In the data rows, the value 128 means zero.
Here are some points:
[ 99 143 164 100 112 101 123 116 146 172 101 125 100 152 101 100 106 121 123 174 100 139 143 103 101 165 100 130 150 168 144 131 100]
[ 99 158 101 100 153 222 100  99 128 179 113 100 169 100 167 100 113 178 167 184 100 102 100 173 125 135 109 100 111 111 105  99 130]
[169 130 101 149 122 250 108 153 100  99 107 100 153 165 101 100 155 102 102 113 142 150 100 103 101 148 145 211 139 101 154 139 128]
[134 120 101 160 127 116 124 131 100  99 194 228 100 135 129 100 126 179 102 115 133 171 100 103 198 112 126 136 153 101 101  99 127]
[153 134 101 100 158 101 166  99 100  99 127 100 133 150 101 100 190 116 117 255 110 214 128 132 170 169 108 186 109 156 148 135 151]
[146 120 101 114 103 101 174 112 115  99 167 169 100 153 112 145 158 105 120 101 127 121 145 103 140 104 148 152 121 101 101 148 105]
[170 110 101 131 104 137 100 140 146  99 194 173 100 141 123 143 100 164 102 101 131 144 163 103 161 104 145 157 171 101 101 143 100]
[146 101 111 189 103 155 100 153 189  99 151 199 100 161 156 135 100 142 102 101 158 166 145 103 174 119 134 160 157 101 101 162 100]
[ 99 123 101 100 177 101 135 142 128  99 176 100 184 100 122 100 181 150 111 208 100 119 100 227 101 140 100  99  99 148 101  99 100]
[147 168 101 100 103 101 165 118 100 143 136 136 100 104 127 100 110 102 147 102 107 127 100 103 122 104 143 100 142 101 101 148 158]
[122 101 138 153 115 129 105 174 160 137 113 100 160 110 190 192 100 124 166 101 124 128 174 136 101 121 119 136 122 128 180 163 159]
[ 99 116 101 176 134 166 165  99 100  99 136 105 157 100 107 100 190 166 102 187 166 104 100 145 255 104 134 120  99 101 255  99 169]
[ 99 255 182 138 103 149 100 182 226 166 112 100 102 147 101 100 100 102 122 191 152 102 100 177 158 104 130 158 102 101 177 150 126]
[ 99 101 177 100 103 119 141 174 115 166 148 100 133 114 101 121 145 135 155 206 100 148 100 140 122 122 181  99  99 123 135 126 100]
[110 160 102 100 124 101 115 158 135 102 101 100 153 140 101 100 135 102 196 101 100 102 100 134 101 110 140  99  99 139 123 130 108]
[107 101 101 224 103 139 100 133 193  99 159 116 127 123 155 178 105 136 102 114 175 138 236 103 153 104 144 173 152 114 103 133 109]
[114 146 101 160 134 180 100  99 100  99 133 100 100 100 182 134 121 216 102 102 128 160 134 207 101 222 100 101 142 121 131  99 100]
[145 102 101 139 124 155 100 142 165  99 164 157 100 171 121 140 100 170 108 101 171 190 138 103 151 109 103 142  99 101 101 168 100]
[144 101 176 100 103 101 137 182 188 102 109 128 118 110 160 113 135 102 106 101 100 132 159 189 137 133 148 152 132 101 142  99 153]
[ 99 108 101 100 103 101 159 194 100 189 177 128 105 127 133 100 104 132 118 101 189 102 178 115 139 132 138 129  99 110 181 111 100]
[ 99 101 138 136 103 138 119 168 166 126 101 140 138 124 120 106 125 102 218 101 138 102 119 255 120 107 100 114  99 187 119  99 166]
[100 113 121 100 152 142 102 170 100 136 164 127 121 100 231 161 129 117 107 222 116 182 132 173 171 130 100 170  99 171 150 137 105]
[167 101 104 136 103 101 100 116 151 151 101 111 100 150 102 137 116 102 109 101 127 102 168 103 101 116 123 135 144 101 101 152 129]
[173 101 154 100 103 129 164 153 100 208 107 120 102 100 101 100 112 102 102 101 100 102 100 103 106 104 141 131 119 128 138 158 173]
[ 99 179 101 100 103 156 109  99 100  99 190 100 214 122 101 195 207 102 128 162 108 150 100 177 161 109 142  99 120 167 223 111 100]
[ 99 101 116 147 255 101 100  99 187  99 115 100 141 100 129 100 100 240 143 167 133 130 144 105 151 212 100 145 182 158 188  99 100]
[127 101 101 158 103 101 117 139 124 136 149 132 100 122 135 105 133 102 132 144 134 120 123 103 153 104 119 127 109 101 101 152 139]
[ 99 139 134 100 120 130 145 159 124 124 101 100 164 100 101 149 164 183 161 104 100 135 100 127 127 104 100  99  99 126 182  99 100]
[169 101 163 159 116 164 100  99 100 118 119 155 100 166 135 145 119 113 108 119 153 145 171 134 147 104 118 161 136 114 118 118 117]
[181 177 101 170 103 101 133 171 188  99 101 209 100 161 255 184 159 158 103 101 169 102 133 103 123 104 170  99 197 135 132  99 230]
Here are 40 more points, each followed by its number:
[163 111 125 130 120 101 111 102 157 195 101 117 108 148 133 100 106 102 102 101 139 102 100 115 101 136 126 155 135 118 115 190 142] 0
[179 118 106 121 103 101 156 111 100  99 157 169 100 147 146 100 118 102 134 101 124 126 100 115 183 104 100 110  99 101 101 135 124] 1
[154 112 135 100 103 101 140 125 100 162 101 100 184 142 106 100 141 102 190 101 100 112 100 103 101 119 116  99  99 105 137  99 131] 2
[112 114 139 116 103 139 119 148 155 162 111 154 100 113 147 155 157 102 151 101 141 104 127 103 121 115 154 133 136 101 116 177 100] 3
[124 101 138 182 115 101 100 138 151 154 177 110 100 123 192 121 122 144 107 163 114 127 119 103 175 104 143 163 158 126 101 116 100] 4
[145 130 101 185 105 152 100 108 147 101 101 186 108 100 101 100 164 102 102 178 146 108 100 111 104 118 102 161 150 102 101 114 141] 5
[164 125 101 111 116 114 129 153 102 160 101 154 100 185 151 100 143 117 107 113 149 102 123 103 101 121 176 150 125 101 101 126 158] 6
[ 99 139 101 101 162 195 100 110 196  99 202 100 225 104 202 100 100 102 119 101 100 192 100 103 162 104 102 210 143 205 153 194 137] 7
[ 99 101 193 100 234 124 122  99 100  99 124 183 173 100 101 140 100 132 102 111 100 134 100 103 107 194 100 117 166 155 238 115 100] 8
[100 160 133 100 113 101 131  99 200 155 114 111 189 100 101 155 100 102 142 177 103 102 100 167 101 133 106  99  99 139 166  99 168] 9
[ 99 107 222 103 127 196 165 166 147  99 144 100 100 155 101 100 135 148 121 101 100 102 100 137 101 158 100  99  99 136 197  99 100] 10
[107 167 149 116 103 122 138 127 102 138 101 130 105 123 160 100 111 102 102 101 111 113 104 114 145 104 116 129  99 122 107 120 158] 11
[ 99 158 101 100 106 197 100 196 126 133 120 100 190 167 110 133 111 102 168 170 100 155 157 155 101 112 154 144 200 203 195  99 100] 12
[127 130 168 100 224 191 159  99 100 126 101 153 170 160 120 128 100 194 120 168 148 150 100 222 185 233 100  99 114 169 146 149 100] 13
[137 185 233 100 111 107 188 158 100 102 159 110 119 163 134 146 179 189 166 158 100 102 130 150 103 110 159  99  99 101 172  99 100] 14
[ 99 101 122 100 136 141 140  99 133 159 101 100 119 133 173 114 113 153 161 191 100 102 100 196 104 119 100  99  99 119 101  99 219] 15
[113 101 117 100 103 101 100 144 124 136 101 154 107 147 129 139 154 113 102 101 142 102 203 103 101 104 151 126 126 113 101 168 145] 16
[146 101 186 100 157 123 100  99 167  99 134 124 166 100 114 153 118 156 200 175 134 165 181 189 159 157 100 102 115 136 174  99 173] 17
[135 101 135 162 203 172 100  99 208  99 120 167 118 116 127 100 100 149 157 114 174 102 150 146 122 198 100 161  99 133 133 122 100] 18
[115 101 113 100 103 101 100  99 100 130 101 110 100 100 101 123 100 102 135 118 121 128 113 104 101 120 122 145 128 101 109 128 130] 19
[148 207 137 126 121 136 137 127 100 137 101 143 161 117 139 100 110 102 117 101 187 102 100 103 101 126 131 110 151 136 101 124 146] 20
[116 115 108 141 103 140 100 144 132  99 168 167 100 147 144 172 100 141 105 102 136 150 138 103 170 104 126 128 167 101 101 148 100] 21
[124 136 119 109 132 158 100 110 138 148 101 128 100 177 101 174 142 119 147 155 167 111 100 172 101 104 160 163 177 130 101 151 181] 22
[135 101 101 152 103 109 100 150 120 170 101 184 100 153 146 167 121 105 102 101 146 119 143 103 101 104 134 117 140 101 101 148 149] 23
[157 134 201 118 183 205 137  99 100 143 102 153 128 100 193 100 100 236 102 154 115 189 168 103 187 137 126  99  99 180 163 108 100] 24
[178 160 147 100 108 101 159 134 100 123 101 102 140 112 101 100 131 106 176 130 100 102 102 103 101 123 103  99  99 128 101  99 151] 25
[ 99 181 101 161 226 101 126  99 176 134 133 100 202 100 254 117 100 249 134 160 236 102 101 164 173 255 100  99 178 104 101  99 100] 26
[ 99 197 178 161 200 141 120  99 131  99 159 100 115 100 107 100 100 228 102 127 158 255 167 103 161 159 100 155  99 191 138 104 100] 27
[103 133 101 115 108 111 120 113 128 145 137 141 104 143 152 101 166 102 118 115 156 107 135 103 136 104 141 120 107 108 101 131 153] 28
[ 99 178 116 156 182 169 100  99 147  99 177 129 111 115 101 100 100 174 125 154 166 185 100 103 115 217 100 190 129 101 179  99 100] 29
[162 111 101 175 108 156 100 105 180  99 189 145 100 159 150 100 100 145 102 136 137 205 160 103 139 104 136 138 133 101 114 150 100] 30
[149 101 108 164 140 105 100 148 137 134 101 167 100 135 105 150 160 102 103 101 170 106 149 103 101 104 112 113 102 131 101 116 101] 31
[156 101 101 156 103 101 100 121 191 145 119 170 100 181 131 153 141 102 102 101 162 110 159 103 120 104 148 200 181 101 116 150 155] 32
[139 131 155 103 107 129 183  99 120 176 101 100 148 118 101 142 138 102 165 122 100 102 118 103 137 104 120  99  99 168 153  99 141] 33
[ 99 101 172 100 240 226 100  99 124  99 112 100 159 121 148 157 100 167 102 125 105 159 182 151 133 189 100 134 136 133 137  99 110] 34
[102 101 129 139 255 202 100  99 132  99 149 100 115 146 144 188 127 195 150 131 173 183 219 184 206 191 100 124 122 154 101  99 100] 35
[137 101 101 148 103 109 100 131 129 169 101 145 100 127 127 138 147 102 102 106 135 104 153 103 101 112 128 148 147 101 101 164 145] 36
[ 99 101 101 148 220 221 100  99 100  99 162 100 189 100 185 100 100 221 102 143 134 138 100 103 127 193 100 156 167 209 193  99 100] 37
[120 101 134 173 103 101 100 165 143 138 101 123 100 131 158 125 144 102 130 101 141 102 164 105 101 104 117 166 148 101 101 157 163] 38
[157 105 105 200 108 101 100 131 119 137 101 126 100 127 152 142 190 102 102 115 151 102 130 103 101 106 151 154 142 118 101 139 128] 39
Which of these numbered points is nearest to each point below, looking only along the 3 directions in which the first points spread most? Its number follows each.
[116 101 156 125 149 186 100 118 100  99 102 101 135 109 104 200 100 119 102 101 169 102 153 108 101 105 156 150 134 205 144 100 111] > 22
[105 148 118 115 145 101 159 162 100 142 101 122 100 100 149 138 151 102 104 101 104 102 100 103 101 111 176 125 170 133 101 141 116] > 11
[104 128 112 135 103 101 138 130 177  99 101 154 100 126 142 160 231 102 114 122 102 102 184 103 101 126 126 109 140 125 119 167 114] > 22
[116 101 217 100 132 110 100 147 120 114 137 202 120 168 101 107 100 153 102 119 127 200 100 139 137 104 213 158 106 198 199 136 100] > 5
[117 133 138 134 121 108 107 113 144 135 139 178 123 155 156 115 116 102 124 130 135 102 115 150 130 104 100 145 108 102 101 160 153] > 22
[130 101 101 128 120 101 102 120 104 116 101 156 100 126 126 110 100 102 128 101 160 130 151 113 101 104 114 156 125 101 101 162 115] > 39
[ 99 126 126 160 104 101 106 125 134 145 101 122 201 100 101 100 132 115 177 147 100 102 148 103 101 104 100 110 119 147 150  99 154] > 10
[118 192 101 100 109 101 159 134 100  99 173 170 100 152 103 157 100 109 102 101 137 213 100 103 162 104 211 114 179 101 101 206 120] > 1
[135 101 101 146 103 128 155 153 116 141 101 164 100 178 159 144 152 102 127 129 136 113 146 103 101 104 101 109 151 101 101 142 187] > 36
[158 117 101 101 103 130 108 117 100 121 101 118 100 174 140 143 131 108 105 118 120 120 103 103 101 106 100 143 108 101 101 122 149] > 28
[ 99 101 101 100 217 154 134  99 138  99 124 103 107 100 105 204 100 245 236 101 102 182 168 103 121 255 100 182 132 169 101  99 100] > 34
[168 101 101 117 127 101 112 110 155 143 107 128 100 141 121 144 131 102 116 101 152 115 126 110 101 104 129 105 150 101 101 153 170] > 16
[123 132 148 148 105 101 134 128 122 163 125 121 109 139 164 132 138 102 135 101 109 102 100 103 132 104 116 111 114 101 129 149 128] > 11
[ 99 101 141 100 103 172 185 169 166 130 101 174 100 115 116 100 158 155 239 158 150 102 113 134 101 121 100 120  99 131 171  99 121] > 10
[180 107 101 100 120 131 178 143 110 101 152 114 100 125 114 119 100 102 118 119 100 139 100 103 182 110 165 143 123 101 101 146 118] > 1
[133 102 101 191 136 132 100  99 160  99 136 129 132 106 116 184 159 140 136 101 139 150 149 103 127 151 146 102 143 174 113 142 100] > 4
[160 108 140 118 103 101 112 139 133 137 114 173 100 144 119 102 128 102 102 118 157 102 116 103 108 109 146 113 107 101 101 135 119] > 6
[170 101 101 100 119 107 160 163 131  99 163 178 100 144 101 126 100 145 112 114 108 174 100 103 190 104 144 112  99 101 101 189 100] > 1
[147 190 160 100 103 101 107 117 107 152 130 178 100 132 132 100 177 102 153 101 137 150 157 103 101 109 136 105 115 101 152 120 100] > 19
[ 99 208 133 100 178 226 168  99 100  99 166 100 186 100 101 131 129 137 114 190 125 102 104 131 198 244 100 127 141 200 120 105 100] > 13
[ 99 101 225 208 232 239 100  99 114  99 255 100 167 100 226 171 156 196 102 101 191 139 100 114 101 203 100 132  99 106 200  99 100] > 35
[114 101 101 100 103 101 172 136 100 129 195 160 100 137 155 100 100 108 115 101 111 149 133 103 163 120 152 103 140 101 101 169 139] > 1
[143 101 101 136 103 110 100 144 156 160 101 114 100 148 101 142 176 102 102 101 143 102 171 103 118 104 139 147 119 101 101 148 138] > 36
[154 101 101 169 103 166 100 110 168 130 111 111 100 151 125 110 141 102 102 120 150 112 144 140 101 104 137 146 100 101 121 138 127] > 31
[144 160 101 100 117 121 108 170 100 147 125 100 100 100 101 101 178 102 184 101 100 104 100 103 101 104 164  99 117 105 166  99 100] > 25
[ 99 221 153 112 186 195 229  99 119 174 114 111 135 110 101 100 100 132 205 102 100 102 100 229 101 104 100  99  99 141 145  99 181] > 9
[ 99 122 153 100 103 101 195 122 100 120 124 100 141 100 103 147 100 103 149 159 100 102 105 255 127 104 100 110  99 175 171  99 152] > 9
